One turn moves every row onto another: examples first, then more rows asked:
sovof: [-14  18   5  -1  12  -8 -31  46  47   0  -9 -12  14]
luzip: [ -9  -1 -33 -32 -10  14 -72  16 -10  -1 -35  49  29]
Vurup: [-15   4 -20 -51 -18  -1 -65  18   2   3 -31  55  18]
nimo: [  5 -11  13 -62  34  12 -59  25  31   4 -25  37  -1]
bal: [ -5 -36  -5 -12 -12  38 -26  -6   8  -8 -29  -5  22]
tad: [-11   1 -20 -38  -4  -2 -78  26  -1  -6 -10  56  24]
fip: [ -8  29   5 -14  12  -4 -30  50  51 -16 -16  -6  13]
gula: [ -3  17  16  -8  15  -4 -23  52  53  -9 -13  -3   2]
mel: [  2  -1  11 -57  18   5 -56  30  35   5 -12  57 -11]
gezu: [ 11  36  -2  18  -4  19 -13  46  21  -3 -40  25  20]
dak: [  9 -35   1  -1  -8  60 -17  25  29 -21 -32  21  -3]
Bupor: [ 18  37  -2  12   3  15 -18  45  18  14 -36  32  19]
Lar: [  1  34  -1  -8  16  -7 -41  47  51  -4 -15   1   7]
Keta: [-10  16   2 -22  14 -16 -33  34  51  -2   2  -5  13]
pum: [ 15  30  -7   7   8  29  -7  48  22  16 -28  34   9]
Tir: [ -6 -33   2 -16  -9  35 -28  -1   3 -14 -23 -10  31]
Birog: [-10  22   6   8  12 -14 -31  33  56  -8 -14   5   8]
Neni: [ -5 -44  -9   4 -18  47 -26  27  29 -31 -32  38   6]
bogu: [-15 -34  -4 -24 -13  40 -38  -4   2 -21 -19  -2  24]
moveg: [  5 -15  15 -57  24  17 -57  27  29   8 -13  54  -5]
Bopof: [ -7 -35  13  10  -7  44 -17  43  29 -22 -37  40 -10]
Dos: [ -5 -34  -3   0 -13  51 -14  43  17 -34 -32  37  -2]
zab: [ -9 -36  -6  10 -13  43  -7  24  16 -28 -28  25  -5]
Mazi: [-11 -34  -7   6  -9  54 -22  25   6 -21 -44  40  -5]
ler: [  0  -3 -12 -48  -5   9 -60  19 -17   3 -17  60  19]
kulu: [ -6  34  18 -11  18  -7 -31  29  46   6 -21   0  21]
zelin: [-20  -9 -11 -51 -10   8 -72  18   2   0 -27  58  25]
koli: [ -5   7 -31 -39  -7   2 -84  19  18   8 -15  45  18]
Rolo: [  2  11   5   3   6 -18 -14  46  47 -17  -6   5   6]
lofos: [-12   5 -24 -54 -10  -1 -68  16   5  10 -20  41  28]
Bimel: [ -9 -50  -3   1  -7  43 -24  30  21 -19 -39  33 -12]
zun: [-24   6 -18 -38  -7   6 -75  15 -11   1 -23  49  19]
Bidum: [ -4  21   2 -16   7 -11 -29  34  63  -4 -18  -3   4]
Rusi: [  7 -16   9 -65  17  11 -53  34  25   6 -13  55   4]
dud: [-16 -33  -4   3 -10  53 -19  26  14 -27 -29  30 -17]
butun: [ -8 -30   8 -17 -22  31 -31   6 -10  -3 -28  -2  32]
kur: [  9  39   5  15  12  15 -23  49  16  11 -32  25  17]
sug: [-25 -40   2   6  -7  48 -32  24  16 -30 -38  45  12]
Nule: [-11   1 -30 -44  -3   0 -65  31  -1   8 -27  58  28]

butun moves to nimo
moveg moves to Bupor
Vurup moves to fip
Now these:
bogu moves to mel
Birog moves to Neni
Bimel moves to Nule
Rolo moves to sug
Keta moves to Bopof
ler moves to kulu
Lar moves to zab
gula moves to Mazi
bal moves to Rusi
Bidum moves to Dos

One turn moves every row onto another: examples first, then more rows asked:
Mus: [  0 -28  36  -1 -29  27 -23  -7   5   7   6   9  -9  11  17   8  48   8
  -6]
Fimak: [ 18  24  13  -2  -4  21  12  21   3 -33  14 -26  38  20  36  18   3  -4
  18]
dez: [  7  25  28   8  15 -13  18  19  -8 -20  -7  11  -2  40 -18 -13  29  14
  -8]
tuzus: [-13   5  -7 -11  19 -20  26  25  13  -1   1 -28   4  35 -19 -18  30 -20
 -24]
saro: [  1  19  12 -11 -24  24  38  36  14 -23   8 -27  25   6  28  -3   7  24
   3]
notiz: [ -4  -6  13   4 -10  42   4 -12   7   8  47  -2   1  30  21 -18  -5 -15
 -22]
ket: [  1  -5  -6 -29 -13   9 -44 -12  11  38 -26  10  -9   0   0 -12  27  14
   2]
perot: [ 10  -1  10 -49  29   6   1 -13  18  14  -1 -10 -32  -9  -9   5  17   6
  -7]
vitev: [-10   2  22  -6 -17 -11   5   3  26 -13 -36 -17  14 -21   8  32  50 -10
   7]
mase: [-21   9   9 -10 -11 -10   9   5  47  -7  -3  -9 -29  19 -24 -27  29 -17
 -28]
Rovu: [ 13  26   1  42  -3 -27   3 -17 -19  -6   0  -6  -5   0   7   1  46  -6
 -18]
gidi: [ -6  28  -7 -15 -12  54 -17   3  19  -3 -12  -1  11   4   1 -23  10 -51
   1]
Fide: [  7  20  24 -22 -31  13  32  25  15 -36  11 -30  -5  -8  19  24  -3   7
   7]
Danak: [-29   0  -6  12   5 -21  28  17  31   3 -19   2 -13  18 -17 -26  16  -7
 -24]
buneb: [  2  14 -34  -6 -12 -53  -3   4  -6  -2  23 -15  25   5  14  12 -18  -7
  -7]
rina: [-21 -18  -8  11 -10   7  -4  25 -21  28 -32   8   2  19  10 -10 -17  14
   3]
nar: [  6  12  -2  66 -25   7 -11  -1  14  12  -1 -12  20  25   5   7  26  -1
  -3]
Rofe: [  8 -10  22 -23 -23  16   6  -4 -20   5  -5  21  -6   2  37  37  -5   5
  19]
Veki: [ -1  34  15 -30  -6   1  24   1  43  17 -31  11  12  20 -18  19  -5   0
  17]
rig: [ -7   9 -23 -28 -22 -25 -14   9   9 -15  32   2  11 -14  -6   2 -38 -16
 -12]
kinas: [-12  16  -1 -43 -68   1   7  10   0  19  -5  -6  36   5  10  18  22 -12
   3]
bof: [ -9   5 -21 -14  -3   8   2  -3   9  27   3 -24  15  13  41 -43   9  24
 -14]
Lak: [ -2  17   0  38 -72   8  -1  -9  18   7  -2 -10  -1  -3  29   6  21   3
  -6]
feva: [ 21  28 -10   5 -26 -28 -30  -1 -32   0  33   3  12   5 -23   3   3   3
 -16]
guk: [  0  27   3 -16 -27  -8 -22 -40  59   8  10   1  22  -1   4   3  29 -21
  -8]
mun: [  3  23 -19  -5  -2  24 -36  10   0  11 -16  -6  18  21 -25  -4   3 -51
   4]
kelo: [ -7 -30   8 -10  11  17 -31  12  -8 -17  24 -28  -6 -17  -2  -3   9 -16
 -20]
Komi: [ -3   1  23  -7 -37 -15  21  -3  23   8  25  -4   0   0 -36  42  11 -15
 -18]
dupug: [  6   2   0 -31 -15 -13  28 -29   3  32  30   5 -19   8  25  10   1  18
 -16]
zazi: [  0   7 -14  58 -39   4 -12  -4  11   6  -6 -10   5 -26  14  15  10  -1
  -5]
pemar: [ 23  46   7 -25  -3  19  12  22 -36 -12  -8 -21  20  13   8  -7  30   2
   7]
Nem: [  6  -4  -1  18  33   6  -1  -7   1  -1 -11  -9 -13 -19  20  17 -30  -1
   8]
mimed: [ -6  25   3  -9 -26  34 -30   5  21  -7 -44   4  -9  -2   0  -2   8 -41
  14]
Roru: [ -7  24 -23 -37 -35 -39   0   7  18   4   3  -1  -7  -2  -4  -3 -33   3
  -6]
Reki: [ 17  49  -2 -17  -2   4 -26 -18 -19 -11   5  23  20  23  11 -17   7 -35
   5]

tuzus moves to nar
Nem moves to kelo
zazi moves to rig
Now these:
ket moves to Rofe
guk moves to kinas
mase moves to Lak
feva moves to Reki

One turn moves every row onto another: examples first, then more rows asked:
daf: [  1  -7  -2  42  21  38 -21  12   3 -13   6  11  21   2 -27   0  -2 -28
  14  -2   6  28  -9   2  19   8 -29 -32  11  -9 -46   9   3  15]
Mer: [ -7   3   9  40  33  46 -24  24   4 -22  20   1  20 -12 -20  -4  10 -19
  -9  11   3  10  -6   0  16  -2 -22 -15  20  15 -52   5   4   1]
Bolu: [  4  16 -10 -25 -26  40  -6  12 -14 -15   2  -2 -17   8  12 -24   7 -33
   1  -7  -8 -36   9  45  -6  15 -33  21  -9  14 -17  29 -20  -4]
susap: [-10  18 -19  -8 -21  35   1   1  -7 -16  26   2  -8  -1  -3  -6  19 -35
   5  -7 -14 -38  25  40   5  12 -15  33  -6  37 -14  28 -10  -4]
miri: [-15  10  18  -2   3  22 -21   2  -5   7 -14 -36  23  -3  26  42  17 -27
  10  -7   4   6 -28  14 -12  27  -8   4 -36  -9  16   5  -5 -15]
keb: [ -1  -4 -28   3 -23  42  -2  -3 -10 -15  24  11 -25   3  -8 -10  14 -26
  19   1  -1 -31  12  24   1  30 -14  38  -2  39  -8  21 -30 -14]
geror: [-34 -10  -5  -9 -26  -2 -13 -36 -36  22  -4 -36  11   2  11 -43  23 -19
 -30   2  15   0 -13   8 -17  22  -8 -16  -3 -14  10 -20   7   1]
Razib: [-28  17 -19  13  -6 -12   7 -24  35 -11   8  28  15  -3  23   6  14  16
  14  -8  28 -21 -13   7   2 -12  18  28  11  11  39   5 -34  -1]
vol: [-31  22  -7  16  -3 -10   8 -29  41  -1   5  19   2   9  33  -2  10  13
  16  -1  12 -16 -26   6   2 -17   5  29  21   9  29  27 -27  10]
Varo: [ 21 -59  23  -5  13   9 -27   7   4  -5 -14  17 -15  -7   5  -1   1 -27
  21 -20   5 -12 -33  -6 -23  -3 -10 -14 -29   3   3 -27  10  22]
nesun: [  4 -28 -22  -6  27 -30  -5 -31 -14  -8  31 -11  -5 -14  14 -11 -48   6
 -12   2   7   3   5 -21 -14 -16  31  15   3  -9  26  -4  14  12]
Fop: [-18  -2   9  23 -42 -21 -10  -3   0 -24 -24  -8  -1 -28 -21 -25 -23 -37
  -6  10 -15   8  -4 -44  10 -23   9  -6  -2   1 -37 -28  -4  -9]
mebev: [ -1   1  11   7 -28  -3  -1   2   4 -29 -49  -6  -5  -7   4 -16 -28 -20
 -14   7 -13 -20  -5 -40  -2 -41   1 -33 -14 -17 -23 -21   1 -17]
Vuzir: [ 15 -23  -9 -10  19 -23   0 -27 -15 -11  14 -23  11   0  36 -16 -40   0
 -46  16  12 -14  17   2 -16 -14  24  10 -18  -5  19   2  -8  15]
ziva: [-10   7   2   6  28 -12   4  -7 -28  10 -27  26 -10  -4 -35   6 -11   2
  14 -27 -45 -11   6   5 -25  21  -3   6  -8   2  31  -3   2  18]
vub: [ 14 -24  -7   0  14 -20   0 -40 -16 -22  22 -18  -6 -14  16 -11 -48   8
 -10  20   7   6  10 -16  -7 -28  21  26  -6  -1  22  12   8  24]
ker: [ -6   0  -5  40  21  40 -11  14  -1 -27  15   1  16 -18 -29 -16   7 -29
  10  15  21  20 -21  18  19   5 -28 -15   9  -2 -46   1  -2  16]
duta: [  5 -20  -8  -2  21 -27 -10 -35 -11 -33  29 -19   3 -17   9  -1 -52  10
 -10  20   4  -2   3 -21   1 -13  23  29 -17  -7  20 -14   6   5]
Zem: [ 28 -44  10  -3  -2  28 -26   1 -15   0 -35  31   3  -1   2  -4   6   0
  12 -24   6 -27 -33   7 -11 -10 -10 -12   3 -15   1 -36  13  17]
vakig: [ -9  10 -35 -12 -21  38   1   3  -3  -6  27   9 -19  15   0 -11  -1 -27
  18   3 -20 -33   8  17   8  24 -19  35  -7  24 -27  34 -25  -6]
pog: [-33  21  -2  13   0   0   1 -43  37 -18  15  26   3   6  15   2  17  18
   4   2   8 -31 -15  13  -9 -25   4  15  18  16  43   8 -16  -3]
Rab: [-10  -6   1   9 -50  -2  -3  -8   2 -24 -24 -10   4 -25 -13 -21 -24 -30
  -2  15  -3   9   3 -54  -8 -37  12 -22   3   0 -28 -12 -10  -7]
zof: [-14  -5   6   9 -40   4 -10   0   5 -29 -23  -9   2 -21 -14 -16 -17 -22
 -10  11 -11  -5  -4 -30   4 -52  19 -15 -10  -1 -43 -32  13 -16]
far: [-10 -15   3   8 -51 -17 -12  -3   0 -15 -16 -23  -2 -17  -1 -12 -24 -40
   1  -3  -9  12  -7 -44   1 -27  12 -28  -4 -11 -33 -23   6 -14]
ret: [-54  -7  -2 -21   0 -18   4 -14 -13  12   2 -38   6   9  -5 -39  22 -14
  -5  -1  19  11 -18   1 -45  16  11 -12  -6  -9   7 -24  -4  12]
Roteb: [ -2  -1 -14  27  25  47 -17  20   4 -21  18  10  33 -14 -15  -7  -8 -27
   9  17  13  16 -15  -8  16  -1 -27 -26   9  -3 -49  10 -11  21]
gadan: [-30  16 -15   5   0   2  -1 -29  31   2  -7  29   4   7  29   4  12   0
  24 -12  17 -23 -26   5 -15 -10  13  30  24   1  47  12 -19   4]
dod: [  1 -31  -8   1  15 -21 -19 -39 -14 -18  28  -9  11 -16  17 -17 -35   5
 -35  19  -1  -6  15 -10  -4 -29  29  22 -13  11  17 -15   8  18]
Dov: [  1 -12 -15 -14  13   7   2  15  -5  29   9  -1   3  16 -23 -10   6  19
 -32 -31  25 -10  18  -8 -18  32  21  -2   8  -6 -35  -3   6 -32]
sim: [  3  13   5  19  29 -19  10 -33 -17  13 -11  28 -13  -4 -35  -2 -13   1
 -13 -27 -24 -25   4   3  -4  23 -21 -19  -1 -16  25   7  27   2]
vubim: [ -5   9   3  28  42  32 -21  27  -8 -12   1  -1  18  -4  -9 -30  -4 -12
 -26   8   6  15  -1  -3  14   8 -34 -32  11  -5 -44  13  -6   6]
zomar: [-13   6 -33  -6 -19  46  -7  -8 -15   1  13   3 -13  21  -8 -11  12 -36
  18  -5  -4 -18  19  26  -3  38 -14  35  -3  19 -16  33 -16  -7]
mubol: [-12  18   5  12   8   0   6 -23  37  -4  -4  36  -4  17  18  -8   7  24
 -10  -6  12 -29 -18  20 -24 -12  -5   5  28   3  34  19 -36  -5]
mefog: [  3  12  28 -12  -8  -1 -10   0  10   3 -11 -25  23  -4  35  36  15 -45
  -2 -27  15 -34 -21   4  -4  25 -13   6 -13 -16   6   0  13 -15]
Ruku: [-11 -13 -19   2   4   1   7  16   8  35  -2  11 -13   3 -34  -5   8   9
 -16 -30  15  17  15  -4 -12  21  20 -21 -37   3 -27   8  -3 -30]

mubol moves to Bolu
duta moves to Razib
Now these:
mefog moves to Dov
nesun moves to gadan
miri moves to Ruku
Mer moves to zof
Roteb moves to Rab

One turn moves every row onto another: examples first, then more rows asked:
mub: [-47 -20 -15  -8 -12 -27  15  -8   9 -25  43  22 -25   8 -40   9 -13 -27
   6 -10 -42  30   8 -17  -3  33   4  -8 -13 -27 -27   0 -44  11 -33  37]
Rodaz: [-14 -25   6  21   3 -13  -7 -10   8   6  38  45   0 -31 -39  -4 -31 -13
  27 -22 -10 -17 -13  -8 -61  29  -6  -7 -29 -31 -28   0 -20   5   9  38]
pab: [-23  -2   3  -1  23   5 -30  43 -43  35  -5  26  10  11 -14  19 -20  -3
 -15 -42 -20   2   2 -12  34  30  25  26 -10  -2  16  23 -33   5  12  18]
fude: [ -7 -10  -1  -9 -18  -7   2 -21  19   1  30  57 -12  -5 -51  37 -15  -3
  10 -15 -65  -8  -5 -30 -34  44   4 -12 -14 -34  -9 -24  -8  -4 -11  24]
nefu: [  0   5  24  11  -1  -1  -2 -16 -21 -25 -22   6 -23   2   6  -4   6  33
 -24 -52  15 -27 -24 -32 -38   9 -14  32  46 -29 -13   2 -26  17 -23  12]
veva: [-18  -9  16  -7  34  -5  15 -24 -13 -14  -3   7 -13 -28 -12  11   8 -16
   6  12  31 -14  -9 -35  -5  13  -2  21  21   4 -20  23   7  40 -43  14]
voko: [ -9  -7  28 -18  26   1 -29  28 -46  34 -16  11  33  16 -11  20 -28  -1
   2 -47 -31  10  -5 -22  14  33  10  16   1 -18   9  22 -23  19   9  19]
kod: [-33 -13 -28 -13 -22 -25 -10 -11  11 -21  19  14 -42 -12 -44  12 -10 -29
 -12 -27 -62  15   3 -14 -13  44  18 -18  18 -17 -20  -6 -29  25  -8  22]
vaki: [-13  25  13  14  28 -15  -9 -25 -43 -25  15 -11 -15   5  -8 -25  16  25
 -16  -4 -19  -3  11 -40  -4  16  22   2  30 -20  13   3   2  20 -28 -11]
tol: [ -3   7  -6  10  -3  -3 -10 -21 -50  -5  -9  -7 -10  27  10  15  56  14
  -3 -22  -4  -1  13 -15 -13 -17  12  19  16 -17   2  -8  -9  15 -48   0]
dok: [-33  22   0  27 -33   0 -38   8 -27   7  35  42 -47   7 -23 -21   8  -4
  -1 -46 -43  16  27 -18 -33  13  12 -15 -23 -31 -14   9 -39  11  -2  22]
panif: [-17   0   1 -11 -30 -34 -13 -18   9  -2  20  53 -43   9 -24  35   7 -39
  23 -50 -31  13   8 -10 -35  20   2  -1 -20  11 -24  -3 -16  22  -5  35]
mit: [-11  11  13  18  12   6  12 -25   1   2  16  33   9 -18 -17  12  29  22
  -8  32   7 -30  -3 -23   8  15  -1  39 -12  -3 -11  24  -4  -5 -48  23]
lefeg: [-28 -18 -15  11 -29  11 -30  -1 -21 -11  27 -13 -41  14 -25   7 -12 -25
  -7 -29 -48  10  15 -18 -49  21  12 -10  -3 -69 -12   4 -35  -4   4  17]
zop: [ -4 -11  31 -15  30  -1 -16  29 -35  29   0  25  35  15 -14  22 -36  -4
   5 -40 -15  -2  -8 -22  18  34   7  30  -6 -16 -10  31 -22  24  15  28]
Gab: [-48 -14   9  15 -15   1 -13 -10  24   8   2  31 -29 -19 -27  10 -14 -48
   1 -30  -7 -10  -9 -19 -53  31 -18   2 -29   5 -15  17 -34  -6  -8  58]
lig: [-23   0   7  27  -1  16  -7  -7 -13  10   6  18 -28  -2   4  19  24  47
  -2   2  21 -20 -10 -25 -22   3   1  47  -7 -35  19  16 -38 -39 -40  14]
gabam: [ -7  17  -1   6  -3  18 -29 -20 -27  20  -2   1 -33  -7  -4  23  41  13
 -10  16 -19 -14  12 -30 -10  18  30  14  31 -14  18  19  11  -6 -24 -18]
zon: [ 20  -9  13  11   2 -10   5 -27  -4 -27   3  23   3   0  -5  13  13  -4
 -22 -17  24 -37 -11  -8 -21  14  -6  44  25  -1 -21   7  19  -7 -31  14]
Gogil: [ -1   6  -4  20 -14  16 -23  -2 -13  18 -11  33 -50 -29  -1  27  27  41
 -18 -10   9 -40 -24 -25 -23   2   8  41  21 -22  -2  21 -23  -8 -20   2]
mugu: [-27  14  11   8 -21 -33  -4 -20   7 -12  21  48 -20  32 -23   5   7 -19
  12 -51 -49  22  12  -8 -35  32   3 -10 -19   1   0 -27 -30  -8 -11  32]
rivev: [-31   0   8   6 -17   9 -24  -5 -40  25  16  16 -34  -4 -27  25  -6  -7
  11 -48 -54   5  10 -56 -52   3  -7 -39 -20 -44   1 -13 -28  18 -19  20]
nev: [-34 -33 -16  12 -26  -5   0   2   6   4  21  32   1 -34 -40   0 -14 -12
 -11 -33 -22  -9 -12 -10 -29  17 -23 -11 -13 -25 -53   9 -48  15 -37  55]
rimi: [-12 -32  -9 -16  15   5 -34  42 -38  25 -10  18  25  36 -11  13 -19   3
 -17 -41 -26   4  -9 -19  12  30  26  36   1 -27   7  24 -24   7   4  26]
Kab: [-35  26  39  23  30   7  11 -16 -17  -9   4  -7 -29 -29 -10  -6 -13  36
  -8  -1   6 -17 -13 -47  -8  25  -8  14  27 -33  11  15 -40   1 -24   4]
neso: [-11 -33  -1 -23  14  12 -25  40 -28  18 -12  33  29  22 -18  24 -26   0
 -20 -44 -14  -4  -9 -21  21  31  11  41  -7 -23  -3  27 -20  15  -9  36]
zos: [-10 -14  17   5   6 -18  -9 -13 -32 -18  -3 -10 -22   8  16   0  19  30
  16 -32  37   0 -13 -16 -40 -12  -6  41  17 -36 -13  21 -34  18 -34  17]
goru: [-20 -24 -19 -15 -17 -23 -11 -16  -1  28  38  35 -16  -2 -37  43   7   2
  40  -8 -57  16   6 -23 -36  21  13 -21 -23 -28  -7 -12 -23   9 -22  23]
Vidok: [-21  -9  15  -5  26   6 -20  43 -30  27  -6  35   9   9 -15  27 -30 -21
 -13 -32 -13  -2 -10 -17  32  32  12  38 -16  -3   8  31 -25  -4   8  26]
dusid: [-22  11  20   9  25  -9 -11  -7 -29   7   7  -5 -51 -52  -4   7   2  29
  16   7  17 -10 -18 -33  -9   6   4  19  24 -25 -12  40 -32  31 -14  -3]

zop moves to pab
veva moves to gabam
Now these:
Kab moves to lig
panif moves to kod
Gab moves to lefeg

